In the data rows, the value 128 means zero.
Some points:
[141 118 105 162 129 144 100 109  96  84 110 107 139 111 156 133 114 139 144 181 112 129 128 135  99  85 132 137 110 108 129 152 105  91 133 101 130 166 136 112 136 145 147 134 119 130 116  98 166 168  85 127 162  53 130 138 139 129 132 124 115 145 166 138]
[148 153 130 136  96  99 139 115 134 161 159 180 123 156 113 137 158 121 124 105 152  93 128 130 115 117  93 139 131 166 142 124 144 110 113 121  97 138  91 145  90 161 110 132 152 148 161 139  85 139 104 152  92 149 155 122  90 131 132 124 134 110 135 106]
[136 130 102 123 125 110 136 109  95 143 145 109 105 159 155 154 126 145 125 139 100 142 134 147 103 153 115 101 103 114 154 162 148 146 132 100 138 105 159  92  94 132 126 161 119 147 150 113 150  89 129 122 129 148 116  84 115 143 108 112 114 123 140 114]
[117 125 103 159 112 149 110 140 123 104 112 118 110 167 129 138 160 165 137 141  86 162 132  78 124  91 121 112  91 109 127 129 126 100 103 143 177  68 137 116 134  86  97 162 126 135 145 136 163 159 161  93 155 173 116 136 162 113 175 112 129 141 115 142]
[129  87 145 133 170 135  94 112 158 148 135 114 138 123 152 144 108  95  90 131 145 131 157 117 199 176 134 116 115 150  91 103 165 131 167 114 139 116 155 145 136 101 115 128  26  63  43 165 153 178  82 146 127 122 114 141  96 129  87  97 158 122 146 152]
[177 142 132 103 112 122 180 111 107 126 122 143 116  83  94 128 138 159 149  97 149  93 178 160  89  85 133 163 153 156 130  95  85 124 111  98 102 149 111 132 141 134 145 110 139 130 153 124 119 162 128 140 109 121 128 149 125 155 131 132 167 131 135 117]
[113 163 166 114 173 109 123 159 141 131 132 109 130 112 108 109 127 112 144 118 114 138 104 143 159 160 139 156 154 122 137 124 106 171 143 125 115 154 128 137 152 108 159 126 113 130 103 130 122  43 157 101 123  83 126 104 139 132  69 172 103 137  93 121]
[173 145 128 108 113 121 136 136 102 120 126 127 125  73 105 145 129 173 192 128 115 101 161 158 126  89 132 182 147 165 117  92  75 111 127 111 113 132 113 133 134 125 171  96 125 128 136  89 132 181 135 151 107 100 131 115 142 163 130 144 167 116 128 111]
[156 100 105 114 108 139 115 139 102 111 120 116 150 113 180 180  71 127 122 165 127 140 142 164 151  96 107  68 113 136 131 156 182 153 136  88 119 142 152  86 127 163 126 121 129 129  87 112 145 160 109 164 157  86 135 152  63 135 103 112 132 103 163 103]
[123 100 125 127 178 130 100 107 166 159 126 111 143 160 144  89 158 104 127 136 145 114 100  99 132 209 123 164 115 115  82 132 128  79 141 154 124 156 113 132  87  66 135  89  97  79  94 119 136 123 118 155 133 143 143 148 148 116 108  97 118 144 149 163]
[116 105 118 141 142 166 147 134 129  95  99  94 144 104 137  99  92 111 125 143 138 136 120 140 102 112 155 111 144  94 121 139 112  93 110 128 135 192 122 123 157 101 135 113 130 118 118 109 152 139 103 123 159  92 121 156 149 117 137 146 110 157 148 150]
[123 148 142 141 114 114 122 148 129 121 140 160  95 128 108 147 168 167 124 115 111 121 150 103 181 118  88 137 117 155 123  96 147 132 131 134 135 106 139 112 159 129  86 138 151 128 126 170 117 158 174 134 125 152 121 161 120 140 118 143 157  88  83 117]
[108 140 161 145 141 133 135 163 157 119 130 148 111 105  85 129 133 141 123  95 119 134 149 107 170 116 135 129 132 139 111  79 120 129 115 156 162 102 135 136 196  99 108 136 146 110 113 174 113 146 173 114 124 140 119 157 151 121 135 153 153 106  77 136]
[114 124 129 138 109 150 136 186 165 139 120 138 171 165 126 126  81  79 122 113 142 145  79 128 135  84 158  83 140 116 131 142 146 110  76 163 151 126  83 158 120 108 141 126 169 133 130 107 104  86 126 120 128 138 159 127 119  80 170 139  97 142 139 119]
[133  78 147 107 129 137 137 179 145 125  64 134 166 104 149  79  82 117 145 119 117  95  70 153 103 132 149 120 159 104  52 142 144 192 145 152 103 151 143  93 148 155 127  64 197 109 108  86 155 105 170  88 150 171 195 175 159 143 145 135 114 133 134 124]
[ 51  97 128 111 109 147 167  85 124 142 110 125 152 126 150  80 104 116  67 164 180 122 138  92 137 165 128 161 170  98 122 138 142 165 182 142  68 107 136 164  83 133 122 147  91 122  90 148 156 121 111 159 116  88  72 156 119 127 157 104 148 173 138 160]
[163 154 118  87 118 125 112 111 108 118 118 103 127 146 128 130 174 137 157 123  86 161 135 100  76 106 110 117 126 139 178 153 125 167 119 107 126  89 109 129  85  79 120 160  79 184 147 136 150 103 120  72 135 133 130  93 116 140 139 130 113 174 126 112]
[113 120  97 173 119 141  96 124 109 108 121 121 102 164 145 147 153 163 125 168  96 156 132 100 139 119 115 119  78 104 123 142 140 103 118 138 161  94 159  91 129 147  95 160 129 130 146 132 147 145 138 117 154 164 109 129 155 116 150 102 118 126 122 143]
[144 156 137 109 133 124 130 136 123 113 115 110 143 136 120 137 129 113 142 114 101 167 125 122  93  86 147  98 136 122 173 145 116 192 112  96 144  90 128 152 126  84 143 165  95 166 127 130 152  73 136  50 138 100 131  91 117 122 129 142 100 173 124 110]
[150 137 139  90 124 143 195 143 130 117 104 125 123  83  88  92 133 143 149  89 156 102 150 150 100 105 150 164 172 132 119  93  85 113 100 132 106 182 102 139 145 108 147  83 151 123 142 120 114 141 151 129 117 129 127 162 150 143 138 161 151 149 118 129]
[ 90  77 139  85 133 153  89  92 126 112 123 115 149  89 168  98 134 132  84 139 175 132 124 135 107 161 164 120 127  87 132 145  75 160 195 152  78  99  99 179 132 101 160 124 130 111 106  99 126 181 142 185 147 135  91 148 145 114 137 126 114 113 135 170]
[119 156 170 127 187 105 101 145 138 141 141 107 135 101 110 129 114 107 145 131 102 145 110 150 167 166 146 147 144 134 135 122  93 165 151 115 135 126 131 139 167  92 174 139  98 121 100 118 130  37 136 105 125  76 123  87 141 131  75 156 111 125  99 125]
[129 135 117 141 105  93 138 127 125 176 176 163 112 158 137 161 116 129 127 123 136  99 122 159 144 158  99 122 111 151 127 131 160 103 129 127 120 124 133 118  88 175 126 129 160 127 156 114  95 131 118 180  89 163 141  89 100 138 115 118 136  74 138 103]
[131 148 147 137 115 115 148 131 130 121 134 168  95 126  98 134 173 157 103  96 133 112 160 107 154 107  95 133 126 152 130  95 141 138 121 122 127 122 132 118 166 132  81 143 158 129 135 184 111 148 166 125 126 150 122 182 112 137 121 139 160 101  92 121]
[110 115 110 177 138 150  95 109 123 101 117 121 113 138 131 136 133 132 116 162 123 164 137 108 128 120 144 123  85  92 120 136 136 116 116 141 157 114 170 107 157 175 105 157 120 119 144 149 126 140 111 103 152 143 103 137 164 100 144  96 108 140 131 157]
[142 104  89  90  88 130 157 126  80 131 132 103 103 129 167 156 118 158 141 142 103 127 126 156 134 149 103  79 112 134 134 150 161  91 128 117 158 123 154  82  77 115 131 106 153 138 159  75 152 154 128 167 136 172 118 103 119 165 158 136 158  89 146 106]
[140 151 135 105 128  94 162 105 107 146 153 138  95 127 123 139 145 135 116 105 130 115 149 157 114 161 101 119 132 142 157 133 146 165 140  93 107 140 152 108 111 155 114 142 128 148 146 148 114  97 129 128 109 136 119 105  97 158  87 140 133 110 118 106]
[114 123 120 184 132 137 107 123 149 134 136 142 153 166 134 122 104  87 113 141 136 133  99 119  90 104 150 112 110 105 133 153 125  82 101 144 146 137 104 149 121 137 132 158 139 130 137 123 119 116  75 118 130 106 151 113 135  86 155 112  89 148 160 142]
[103 114  88 150 135 155 103  72 132  82 120  96 139 122 123 116 127  99  94 147 166 143 117  76 129 150 171 140 141 113 143 131 128 120 145 157 165 150 154 129 179 238 107  80 109 133 168 162 113 125 116 107 151 130 105 129 147  98 134  71 117 158 133 153]
[135 154 148 157 125 106  91 148 165 167 163 170 155 143 101 141 120  97 157 116 130 112 104 125 141 111 131 154 129 165 121 110 112  94 113 153 129 104  78 177 113 133 157 132 135 128 132 119  84 133  99 145  85 113 168  85 124 108 144 128 124 110 131 116]
[134 148 133 100 126  95 163 107 106 146 155 133  91 128 129 139 144 134 119 107 125 118 143 157 119 171  97 112 130 140 156 135 153 156 143  98 114 139 157 105 103 153 114 136 129 148 147 143 116 104 128 133 109 144 118  98 100 162  93 146 136 104 117 105]
[121 146 143 122 126 125 132 168 171 156 138 152 146 151 103 103 131 102 147 104 145 113  91 120 135 133 132 159 144 135 116 115 124  97 101 175 114 150  79 158 103 125 142  98 157 125 129 125  79 110 138 141  98 143 161 123 136 105 139 146 113 132 117 124]
There is one direction along which these points spread out most. How far along it is each point below, from 0 to 99? 50 is the average, and the first point above lies past it. One standard deviation of the points above along it is 16.
[116 105 118 141 142 166 147 134 129  95  99  94 144 104 137  99  92 111 125 143 138 136 120 140 102 112 155 111 144  94 121 139 112  93 110 128 135 192 122 123 157 101 135 113 130 118 118 109 152 139 103 123 159  92 121 156 149 117 137 146 110 157 148 150] ~ 71
[123 148 142 141 114 114 122 148 129 121 140 160  95 128 108 147 168 167 124 115 111 121 150 103 181 118  88 137 117 155 123  96 147 132 131 134 135 106 139 112 159 129  86 138 151 128 126 170 117 158 174 134 125 152 121 161 120 140 118 143 157  88  83 117] ~ 31
[103 114  88 150 135 155 103  72 132  82 120  96 139 122 123 116 127  99  94 147 166 143 117  76 129 150 171 140 141 113 143 131 128 120 145 157 165 150 154 129 179 238 107  80 109 133 168 162 113 125 116 107 151 130 105 129 147  98 134  71 117 158 133 153] ~ 75
[163 154 118  87 118 125 112 111 108 118 118 103 127 146 128 130 174 137 157 123  86 161 135 100  76 106 110 117 126 139 178 153 125 167 119 107 126  89 109 129  85  79 120 160  79 184 147 136 150 103 120  72 135 133 130  93 116 140 139 130 113 174 126 112] ~ 47
[177 142 132 103 112 122 180 111 107 126 122 143 116  83  94 128 138 159 149  97 149  93 178 160  89  85 133 163 153 156 130  95  85 124 111  98 102 149 111 132 141 134 145 110 139 130 153 124 119 162 128 140 109 121 128 149 125 155 131 132 167 131 135 117] ~ 27
[135 154 148 157 125 106  91 148 165 167 163 170 155 143 101 141 120  97 157 116 130 112 104 125 141 111 131 154 129 165 121 110 112  94 113 153 129 104  78 177 113 133 157 132 135 128 132 119  84 133  99 145  85 113 168  85 124 108 144 128 124 110 131 116] ~ 39
[140 151 135 105 128  94 162 105 107 146 153 138  95 127 123 139 145 135 116 105 130 115 149 157 114 161 101 119 132 142 157 133 146 165 140  93 107 140 152 108 111 155 114 142 128 148 146 148 114  97 129 128 109 136 119 105  97 158  87 140 133 110 118 106] ~ 29
[141 118 105 162 129 144 100 109  96  84 110 107 139 111 156 133 114 139 144 181 112 129 128 135  99  85 132 137 110 108 129 152 105  91 133 101 130 166 136 112 136 145 147 134 119 130 116  98 166 168  85 127 162  53 130 138 139 129 132 124 115 145 166 138] ~ 69
[173 145 128 108 113 121 136 136 102 120 126 127 125  73 105 145 129 173 192 128 115 101 161 158 126  89 132 182 147 165 117  92  75 111 127 111 113 132 113 133 134 125 171  96 125 128 136  89 132 181 135 151 107 100 131 115 142 163 130 144 167 116 128 111] ~ 30
[148 153 130 136  96  99 139 115 134 161 159 180 123 156 113 137 158 121 124 105 152  93 128 130 115 117  93 139 131 166 142 124 144 110 113 121  97 138  91 145  90 161 110 132 152 148 161 139  85 139 104 152  92 149 155 122  90 131 132 124 134 110 135 106] ~ 26
[113 120  97 173 119 141  96 124 109 108 121 121 102 164 145 147 153 163 125 168  96 156 132 100 139 119 115 119  78 104 123 142 140 103 118 138 161  94 159  91 129 147  95 160 129 130 146 132 147 145 138 117 154 164 109 129 155 116 150 102 118 126 122 143] ~ 63
[ 51  97 128 111 109 147 167  85 124 142 110 125 152 126 150  80 104 116  67 164 180 122 138  92 137 165 128 161 170  98 122 138 142 165 182 142  68 107 136 164  83 133 122 147  91 122  90 148 156 121 111 159 116  88  72 156 119 127 157 104 148 173 138 160] ~ 71
